In the rows, 128 means zero.
One turn sends every row of this set to another row. A few are shown first. Where does it send the rows asked after them?
J986: [140 115 109 178 173 108 128 109 119 106 106 138 102]
J844: [152 141 135 181 116 111 143 120 130 105 145 127 113]
J488: [151 111 134 150 106 120 123  96  91 111 137 169 136]
J858: [127 129 118 154 115 117 175  98 130 152 141 134 133]
J194: [126 129  97 158 148 129 168 122 130 103  79 140 118]
J62: [134 129 122 143 163 119 100 104 123 142 119 171 135]
J979: [154 122 130 126 130 126 142 102 102  77 104 176 112]
J168: [127  97 122 184 147 113 136 113 136 117 137 116 114]
J948: [127 101 125 139 140 104 138 111  81 104  95 172 131]
J729: [117 139 123 145 128 132 129 102 117 125 119 205 109]
J611: [123 131 121 153 123 136 127  99 108 128 123 197  92]
J871: [105 109 110 108 145 128 146 114 145 128 111 166 123]
J92: [141 104 108 162 118 111 171 100  97  86 113 143 125]
J157: [142 102 129 122 137 126 157  80 100 101 101 176 116]
J705: [125 118 149 168 131 104 152  86 135 146 142 146 140]
J304: [113 121 124 176 151 112 158 101 122  91 101 182  99]
J756: [122 120 140 156 141 116 105 120 146 130 145 148 147]
J675: [141 103 127 122 137 125 157  80 100 102 102 175 115]
J700: [130 126  98 147 121 138 133 130 132 139 147 127 119]
J443: [147 121 121 154 123 153 114 105 109 146 114 154  97]
J928: [142  96 147 150 131 103 138 102 159 141 145 157 138]
J499: [144  99 150 165 137 119 160  97 161 142 133 141 119]
J343: [132 108 127 158 132  98 162  97 109  82 107 162 154]
J258: [107 126 105 149 149 112 155 129 153 115 121 131 149]
J585: [144 110 108 134 113 121 166 115 150 149 142 142 121]
J218: [130 103 112 137 132 111 148 112  76 107  96 164 118]
J845: [126  77 129 140 144 127 123  99 130 129 127 154  88]
J597: [152 136 150 150 128 123 142 131 171 113 133 154 130]
J462: [130 108 138 184 164 116 134 102 132  96  89 148 118]
J667: [137 159 136 160 120 106 152 127 147 100 135 145 142]
J98: [136 116 129 143 130 126 182 110 166 143 125 141 129]
J885: [138 144 153 165 136 107 157 132 140 101 123 127 102]
J241: [111 127 110 169 143 116 168 106 120  94 100 179  96]
J167: [133 153 151 157 136 106 160 138 144 100 120 132 111]
J95: [159 130 135 157 115 132 149 131 160 119 138 137 103]
J638: [142 127 126 143 126 100 157 136 169 104 129 150 141]
J365: [127 138 131 131 137 140 112 111 131 139 103 180 143]
J526: [161 106 128 169 123 105 147 125 154 106 141 132 103]
J57: [140 107 123 144 130 112 126 117  75 101 103 171 118]
J947: [124 137  93 149 172 110 146 121 130 108  94 149 129]
J193: [123 131 151 136 127 124 160 104 129 165 133 142 115]
J936: [141 131  90 140 146 137 122 113 109 148 120 150 105]
J887: [121 110 139 137 154 112 114 126 152  86 114 168 116]
J368: [130 113  96 133 131 131 139 135 136  94 116 143  82]
J840: [154 121 131 126 130 126 141 103 102  76 106 176 110]
J912: [132 118 116 131 128 114 134 124  81 100  99 174 129]
J553: [142 128 112 129 100 128 140 106  97 115 127 171 148]
J432: [121 126 158 139 132 119 154 101 131 162 133 145 119]

J443 turns into J194
J912 turns into J948
Now find these:
J845 turns into J368
J499 turns into J95
J432 turns into J885
J700 turns into J258
J928 turns into J526
J936 turns into J947
J705 turns into J844
J488 turns into J92
J304 turns into J611

One turn sends every row of this set to another row. A few are shown first. Where does it send the rows asked after them?
J762: [147 101 120 127 123 171 125 138 103 134 135 109 129 115 108 132 166 137
 113 162  68 115 114 140 136 133 135 115 143]
J828: [133 142  69 122 134 117 104 146 116 115 142 135  88 119 142 111 140 130
 135 129 110 127 143 133 111 140 161 144 139]
J199: [106 122 131 111 137 144 106 109 141 139 161 135 135 116 122 110 153 166
 135 172 118 124 128 125 120 140 115 143 192]
J50: [117 123 126 169 147 115 110 135 138 134 155 124 115 120 110 182 126 148
 120 135  54 114 127 133 125 118 136 139 136]
J87: [ 93  84 123 140 134 127  97 114 157 138 147 122 114 102  84 168 143 145
 118 116  92 130 121 134 116 111 138 165 153]
J693: [119 112 164  90 139 112 121 111 138 139 141 118 139 122 118 130 176 157
 129 147 109 164 108 140 120 129 138 129 128]
J504: [128 132 135 142 110 109 133 155 152 148 133  91 142 103 112 130 140 166
 143 121 144 121 144 141 137 124 126 124 157]
J59: [120 125 107 126 179 128 134 100 114 144 101 150 161  96 130 149 151 136
 123 154  91 110 143 142 124 117 148 124 140]
J429: [112 104 154  92 129 142 148 131 130 143 134 122 124 121 132 155 119 153
 125 131 138 137 115 132 120 136 127 147  94]
J564: [ 99 115 124 127 141 116  92 137 137 135 143 153 135 107 126 119 169 148
  91 173 101 105 124 121 109 127 117 125 180]
J379: [120 113 120 120 144 137 114 125 129 139 150 135 129 118 125 144 100 135
 124 153 162 101 132 149 125 140 150 148 190]
J366: [138 140 138 142 148 112 123 140 131 147 132  98  99 137 135 170 151 139
 154 125 126 101 106 112 124 143 110 153 115]
J451: [109 110 143 124 122 136 138 158 129 153 151 123 121 121 114 152 115 150
 127 128 107 125 101 128 110 115 107 134  85]
J933: [136 107  98 127 148 134 110 120 127 130 144 115 129 118 123 141 120 127
 145 142 157 173 123 156 110 149 130 153 164]
J824: [ 99 124 128 142 143 134  99 121 144 145 163 141 134 120 113 101 143 169
 134 173  95 118 127 134 133 130 101 127 169]
J938: [111  84 108 141 160 128 123 135 119 148 119 136 146  82 106 145 165 132
 102 149  86  86 121 144  99 126 128 160 156]
J286: [154  99 146 140 115 106  99 151 159 107 127 128 131 105 123 112 155 162
 105 124 136 102 139 138 127 144 147 129 128]
J528: [ 95 125  77 120 130 124 120 163 124 163 146 114 100 121 136 126 142 114
 116 109 113 122 113 143 137 136 147 159 111]
J90: [120 107 137 141 124 127 136 125 114 155 131 139 146 128 124 159 120 146
 110 155 127 103 131 128 125 135 148 128  71]
J598: [121 105 122 147 150 116  98 111 143 135 105 129 115 115 119 152 180 153
 135 132 144  99 135 127 121 135 143 155  81]
J483: [124 112 158 120 143 101 112 142 131 153 161 124 133 132 105 126 176 156
 130 151  85 133  93 145 115 123 113 138 118]
J446: [142 116 127 136 133 106 125 138 157 141 136 111 146 124 111 126 147 158
 145 122 170  95 122 135 140 116 106 131 146]
J320: [111 115 121 114 137 137  88 170 137 124 154 153 110  98 120 127 132 154
 114 140 126  94 130 158  90 125 148 167 161]
J272: [123 106 135 114 150 164 124  91 131 123 134 125 126 123 130 115 129 134
 141 122 101 118  93 116 115 142 131 166 167]
J969: [101 100 138 139 126 103 114 115 133 147 147  98 160 131 108 146 166 152
 103 159 113 120  87 111 103 139 150 127 146]
J620: [140 129 119 118 154 136 100 136 134 112 150 169 121 116 133 127 103 152
 127 154 117 116 143 165 126 114 153 114 139]
J362: [102 117 112  98 151 166 108 126 114 133 107 132 136 124 119 111 193 154
 121 144 110 100 112 131 141 134 130 145 114]
J821: [115 124 129 125 153 119 104 116 134 131 136 156 139 114 143 121 158 152
 100 182 102 117 144 134 131 138 127 111 173]
J391: [105 139  85 163 155 118  89 162 125 152 150 129 125 125 113 126 127 139
 153 137 128 143 117 157 114 135 104 158 128]
J416: [140 100  84 112 137 131 132 125 124 142 151 115 104 131 141 135 122  98
 116 123 125 129 111 149 152 142 150 141 119]
J536: [158 109 121 161 114 123 115 126 128 139 130  98 115 106 112 178 158 141
 135 142 102 119 136 118 102 127 159 126 116]
J954: [113 137 121 125 148 156 138 140  96 150 123 103 136 138 131 134 167 142
 125 158  98  89 108 125 149 154 122 142 148]
J115: [125 142 137 134 170 114 115  96 124 144 147 140 122 144 123 176 137 151
 147 139  94 111 147 135 146 131 141 163 127]
J770: [120 115  46 126 147 136 124 134 133 132 152 121 132 120 123 137 131 142
 131 133 113 115 119 149 132 134 157 129  84]
J345: [ 97 116 145 152 148  95 119 107 134 150 138 114 164 137 122 135 158 163
 112 170 112 121 107 131 138 153 148 122 116]
J143: [ 96 102 133 109 165 120 106  86 154 114 126 138 123 124 123 175 149 154
 117 125 124 118 127 127 126 136 151 174 141]
J670: [ 98 132 134 156 153 153 115 128 128 140 133 128 122 113 126 101 121 150
 144 125  60 118 108 135 134 141 122 152 136]
J182: [140  89  73 135 138 116 100 138 130 106 144 141  84 111 128  98 138 120
 119 132 119 116 132 153 126 147 142 153 131]
J209: [159 143 133 132 116 107 101 153 145 116 135 132 139 123 132 123 159 160
 124 118 129  97 135 113 112 126 154 115 129]
J107: [128 112  93 153 133 117  89 163 119 123 141 126 120 117 135 143 148 124
 106 147 126 133 118 141  75 144 146 169 152]
J186: [116 121  44 128 157 109 120 129 127 132 145 123 116 119 117 126 130 126
 147 138 152 105 123 137 122 137 126 145 151]
J151: [ 95  90 104 127 135 169 123 117 135 127 109 106 140 114 109 121 157 138
 107 143 106 122  94 131 152 127 122 109 143]
J767: [ 80 134 104 156 143 127  92 155 142 153 145 142 127 111 111 124  98 147
 124 143 129  97 128 154 131 113 135 127 154]
J981: [126  99  64 111 133 135 135 146 122 134 159 103 121 107 123 148 143 139
 120 141 123 105 123 152 116 166 163 169 114]
J159: [131 125  88 158 161 112  89 128 131 112 122 151 129 130 149 130 129 132
 116 154 135 153 133 158 118 138 148 131 112]
J97: [100  92 129 127 106 136 130 137 122 156 133 125 143 110 111 163 135 146
  99 141 136 109 119 115  96 127 156 145  97]
J74: [111 116  57 146 140 110 131 146 124 135 142 104 104  94 118 126 122 132
 140 146 129 123 146 158 135 156 136 140 158]
J154: [113  94 130 143 133 129 116 120 169 125 111  89 100  97 116 155 139 140
 137 114 129 149 111 126 133 130 126 124 119]

J320 turns into J379
J74 turns into J182
Now find these:
J969 turns into J693
J159 turns into J391
J97 turns into J429
J362 turns into J954
J821 turns into J824
J366 turns into J536
J416 turns into J770
J143 turns into J115
J272 turns into J59
J446 turns into J209

One turn sends every row of this set to another row. A few are shown first. Where does it send the rows asked after them?
J984: [141 125 151 143 115 140  90 126 131 135 130 131 142 150 146 126 139 134
 132 150 144 148 113 140 142 113 108 127 123  87 138 174  98 119]
J657: [141 165 104 115 153 172 146  98 123 131 149 124 100 133 128 122 132 112
 123  98 121 116 104 161 132 150 123 157 132 125 131 116 154 124]
J459: [127 123 135  93 148 126 164 121 142 130 164 135 141 102 121 101 122 142
 132 104 117 142 120 141 128 112 143 157 133 174  98  98 142 132]
J686: [114 125 152 120 117 162  98 110 148 115 134 142 161 148 150 123 163 145
 149 143 142 133 103 129 146 122 128 124 134 110 123 162  95 144]
J231: [140 123 130  89 139 118 165 130 123 122 164 132 132 102 115 103 122 137
 127 101 116 149 132 155 126 110 140 144 131 175  97 112 140 121]
J409: [138 121 119  79 145 129 169 116 139 123 157 106 126 109 114 105 118 141
 127 101 121 140 131 136 137 115 155 158 118 159  93 108 142 122]
J904: [123 132 127  76 124 148 147 105 131 101 129 137 120 148 143 113 170 129
 140 133 150 140 120 140 138 128 129 106 140 145  97 178 102 123]
J791: [139 135 162 153 112 134  92 123 130 119 125 131 152 143 139 127 131 141
 130 141 143 140 105 139 147 122 106 139 125  87 143 166 103 126]
J61: [143 131 153 145 126 132  91 129 149 149 121 132 140 147 161 124 144 153
 111 136 132 135 104 127 143 108 119 123 132  76 153 139 112 134]
J121: [116 141 123 120 120 102 114 153 149 113 148 131 116 136 147 143 118 129
 126 149 119 125 119 130 112 125 108 121 143  94 108  90 150 133]
J111: [131 134 119  92 151 133 163 114 148 131 148 113 116 106 121 101 117 139
 119  97 130 149 121 123 143 112 157 175 129 161  97  99 136 116]
J977: [146 123 108 136 136 130 107 121 167 164 108 141 112 136 165 116 131 150
  95 124 123 146 110 115 147 104 130 123 120  94 146 121 119 128]
J926: [129 133 144 124 104 150 105 119 124 104 128 146 145 148 143 123 161 137
 135 134 146 142 114 142 139 119 124 106 139 116 122 181  83 131]
J296: [148 138 143 144 119 130  89 136 126 147 138 118 130 154 144 132 146 140
 114 139 131 143 126 138 143  99 113 119 128  77 143 155 107 117]
J433: [146 125 113  85 145 128 170 121 139 130 139 120 105 106 133  97 119 139
 106  93 131 157 125 133 135 110 159 154 130 161 101 111 133 111]
J42: [158 139 106 138 119 118 101 141 119 140 137 106 105 142 131 136 129 133
 101 129 115 148 149 141 151 100 117 126 107  94 133 146 125 104]
J759: [137 119 159 143 119 141  92 122 146 133 120 136 151 142 156 122 137 144
 131 146 143 142 100 136 145 121 112 130 124  85 144 162 105 130]
J833: [143 126 118  84 144 127 164 127 132 122 153 102 113 105 122 108 117 140
 116  99 124 151 133 140 143 115 157 165 122 158  98 111 147 109]
J342: [119 144 149  87 117 136 142 108 120  67 136 118 140 137 123 125 157 139
 146 130 141 121 120 149 153 146 123 135 132 140 100 165 125 131]
J265: [146 154 101 108 155 172 150  98 132 138 138 135  97 133 142 115 135 115
 115  96 123 118  98 161 128 149 128 142 133 126 136 117 151 127]
J540: [126 128 161 123 104 148 100 123 125  85 133 130 163 139 140 132 154 147
 141 137 135 127 110 149 151 134 125 125 129 107 127 168 107 138]
J636: [150 151  97 104 152 171 147 104 120 138 149 123  93 136 136 123 137 110
 120 100 119 120 110 171 128 146 125 141 127 124 131 125 157 119]
J517: [147 120 115  81 141 124 176 115 134 123 143 118 116 106 123  98 118 143
 115  91 126 148 127 136 130 113 157 143 126 163  97 114 134 121]
J953: [127 145 116 122 114  96 122 156 139 112 138 139 103 135 148 138 118 126
 112 140 124 135 120 134 104 120 108 104 151 100 109 101 139 127]
J648: [103 133 146  82 137 152 141  94 160  97 126 138 144 141 147 112 162 143
 151 136 146 121  97 124 148 141 133 138 140 140 103 147 117 145]
J918: [138 154 161 159 117 123  89 129 129 129 131 119 142 146 136 131 135 150
 114 132 131 130 111 132 149 111 110 139 131  77 149 140 113 128]
J680: [134 131 116  86 147 131 172 106 144 131 148 121 121 111 115  96 119 140
 123  94 129 146 123 123 132 110 154 158 128 164  93 104 128 126]
J398: [114 148 114 124 123 107 117 146 155 127 144 145 107 141 147 134 121 122
 121 145 127 133 115 118 105 115 106 114 153 101 105  92 133 133]
J822: [132 160 135 162 128 119 100 121 145 123 126 116 132 128 124 131 113 151
 108 122 116 126 116 117 161 117 115 169 115  93 140 109 133 132]
J271: [135 120 124  88 147 125 168 123 138 140 159 145 128 105 127  95 127 136
 126 101 123 155 125 143 119 104 143 138 136 178  97 110 130 124]

J398 turns into J121
J540 turns into J926
Now find these:
J409 turns into J517
J636 turns into J265
J918 turns into J296
J433 turns into J111
J822 turns into J42
J759 turns into J791
J904 turns into J648
J231 turns into J271

One turn sends every row of this set to another row. A few are shown first. Where does it send the rows asked after them?
J141: [145 114 153 135 157 120 120 117 138  99 145 115 130 131 131 125 150 116
 119 129 158 103  86  96 108 140 107 136 134 114 129 131 120]
J589: [127 136 107 140 140 133 118 113 144 162 168 117 102 132 117 140  85 138
 117 119 114 102 105 155 138 147 134 145 137 130 100 120 114]
J798: [141 115 147 141 160 119 117 122 136 107 141 122 131 141 131 116 148 118
 122 132 151  99  85  93 113 141 108 135 138 109 131 128 126]
J747: [130 136 112 135 135 134 121 107 146 152 172 109 100 122 118 149  87 135
 113 115 120 106 107 160 133 146 133 144 133 136  98 121 108]
J563: [142 116 149 138 160 122 118 119 135 106 143 121 131 141 130 119 148 118
 119 131 157 100  84  95 113 141 106 135 141 111 131 131 122]
J339: [142  92 148 102 103 141 127 126 131 109 143 121 118 120 128 124 110 131
 115 125 143 170 138 181 135 138 161 137 137 120 132 143 124]
J152: [139  88 155 108  99 133 130 128 138  98 143 118 116 106 130 129 114 131
 122 123 134 171 140 173 126 132 164 140 125 121 126 140 131]
J26: [135 133 163 125 150 157 130 126 151 165  69 122  90 145 124 134  85 130
 130 152 140 130 155 143 124 121 124 151 149 117 111 139 125]
J678: [136 127 180 129 139 144 137 123 165 136  74 108  85 107 127 152  94 126
 139 144 132 138 161 136 104 111 127 155 126 122  99 132 128]
J445: [143 113 154 139 156 116 120 118 141  97 144 115 129 128 132 125 151 116
 121 129 154 103  87  93 107 139 108 137 132 113 127 129 122]
J771: [128  86 147 131 107 122 120 148 134 119 130 141 121 127 135 102 105 136
 137 134 104 160 140 155 138 130 169 140 130 103 130 134 156]
J583: [136 133 111 129 131 137 114 127 142 142  86 134 129 128  95 125 170 115
 122 137 108 134 167  97 105 154 142 139 138 117 128 158 120]
J566: [130 127 172 139 147 144 131 134 160 154  67 123  89 128 128 134  88 130
 144 151 119 131 157 128 115 112 129 155 135 112 105 132 140]
J279: [135 131 114 131 128 134 116 129 145 135  86 132 128 119  94 127 172 113
 126 137 105 136 169  95 100 150 144 140 132 117 125 157 123]
J381: [141 130 177 120 139 153 139 117 161 138  77 105  85 110 125 156  93 124
 131 143 146 139 159 144 106 114 125 154 131 126 102 137 119]
J949: [141  93 140 105 108 144 123 129 126 123 139 129 120 137 128 114 105 134
 113 129 142 165 134 180 144 141 159 136 148 115 137 145 127]
J883: [129  90 139 125 111 131 119 145 128 130 129 144 122 142 132  96 102 138
 130 135 113 159 136 162 145 135 166 137 142 103 135 138 149]
J336: [138 135 109 124 131 143 115 125 138 145  87 132 129 131  92 125 170 114
 118 137 116 135 166 103 107 155 140 138 142 120 130 161 115]
J491: [142 135 109 118 130 146 118 120 139 141  91 128 129 128  91 130 171 115
 114 135 123 137 167 107 106 157 140 138 142 123 130 163 108]
J701: [119 129 119 157 134 116 119 122 155 147 164 118 100 110 124 141  90 137
 132 119  88 104 111 137 125 137 142 148 116 124  92 111 132]
J531: [131 126 177 136 143 141 134 130 163 143  69 116  87 113 129 143  92 127
 144 149 122 134 161 129 107 109 130 156 126 115  99 131 137]
J999: [129  85 154 128 101 120 124 143 139 106 134 132 119 110 135 113 111 134
 138 130 105 165 143 155 129 126 169 141 122 107 124 133 152]
J726: [131 130 165 134 150 150 130 133 154 164  65 126  90 141 126 130  85 131
 139 153 128 129 155 133 121 116 127 153 143 113 109 135 135]
J715: [141 112 154 141 156 114 119 121 140  96 143 119 129 129 132 123 150 118
 124 130 149 102  88  90 107 138 109 137 131 111 128 127 127]
J24: [139 113 150 143 159 116 117 123 138 104 141 123 130 138 133 116 148 119
 124 132 148  99  86  90 112 139 108 136 136 107 131 127 129]
J785: [141 133 116 118 125 142 121 117 144 129  94 121 125 113  93 139 175 112
 116 130 121 142 168 106  96 154 140 140 132 126 125 161 108]
J144: [139 132 119 123 124 137 120 121 148 127  92 122 125 107  94 138 175 112
 120 131 114 140 170 101  95 151 141 141 128 124 122 158 114]
J30: [135  92 138 113 111 140 119 138 126 131 134 139 122 146 129 102 102 137
 120 134 129 161 134 172 149 140 162 136 149 108 139 141 136]
J533: [137 130 117 129 126 134 119 125 147 129  89 126 127 112  96 133 174 113
 125 134 106 138 171  95  96 150 144 141 128 120 123 157 121]
J894: [126 130 122 144 129 124 124 109 155 136 172 105  98  98 121 157  93 132
 122 113 108 109 111 149 120 138 138 149 115 136  89 116 116]
J266: [123 128 122 151 130 117 122 116 156 138 168 110  98 100 123 151  92 134
 129 116  95 107 112 141 121 136 140 149 112 129  88 112 126]
J920: [130 134 118 136 131 131 124 105 151 142 174 104  99 108 119 157  92 133
 115 113 118 110 108 157 125 143 134 147 123 138  94 120 109]
J452: [139 133 165 116 147 161 134 120 152 158  74 115  88 137 122 143  88 128
 125 148 151 134 153 150 120 121 122 151 148 123 111 141 116]
J448: [134  85 157 119  97 124 128 135 140  97 139 122 117 100 134 124 113 130
 131 125 118 171 142 163 124 128 167 140 119 114 124 135 142]
J992: [142 134 172 114 143 159 138 116 156 146  78 108  87 123 123 152  91 126
 126 144 153 138 155 150 112 118 122 152 141 127 106 140 114]
J229: [122 134 107 148 140 127 115 120 145 164 163 122 103 134 120 134  84 139
 123 122 102 100 106 146 139 144 137 146 133 125 100 116 125]
J477: [120 130 113 157 139 120 116 124 150 157 161 123 102 125 122 134  85 138
 130 123  90 101 109 140 134 140 140 148 124 123  96 112 131]
J642: [142 134 113 115 128 145 119 117 142 134  93 123 127 121  92 137 174 112
 113 133 125 139 167 108 101 157 139 139 138 126 128 163 106]
J837: [140 112 152 143 158 113 117 122 139 100 141 121 130 133 133 119 148 118
 126 131 146  99  88  89 109 138 109 136 133 108 128 127 128]
J702: [143 116 149 135 158 121 120 117 136 103 145 118 130 136 130 122 148 117
 119 130 158 102  85  97 112 142 106 136 139 113 131 131 119]

J566 turns into J726
J533 turns into J279
Now find these:
J445 turns into J715
J771 turns into J883
J477 turns into J229

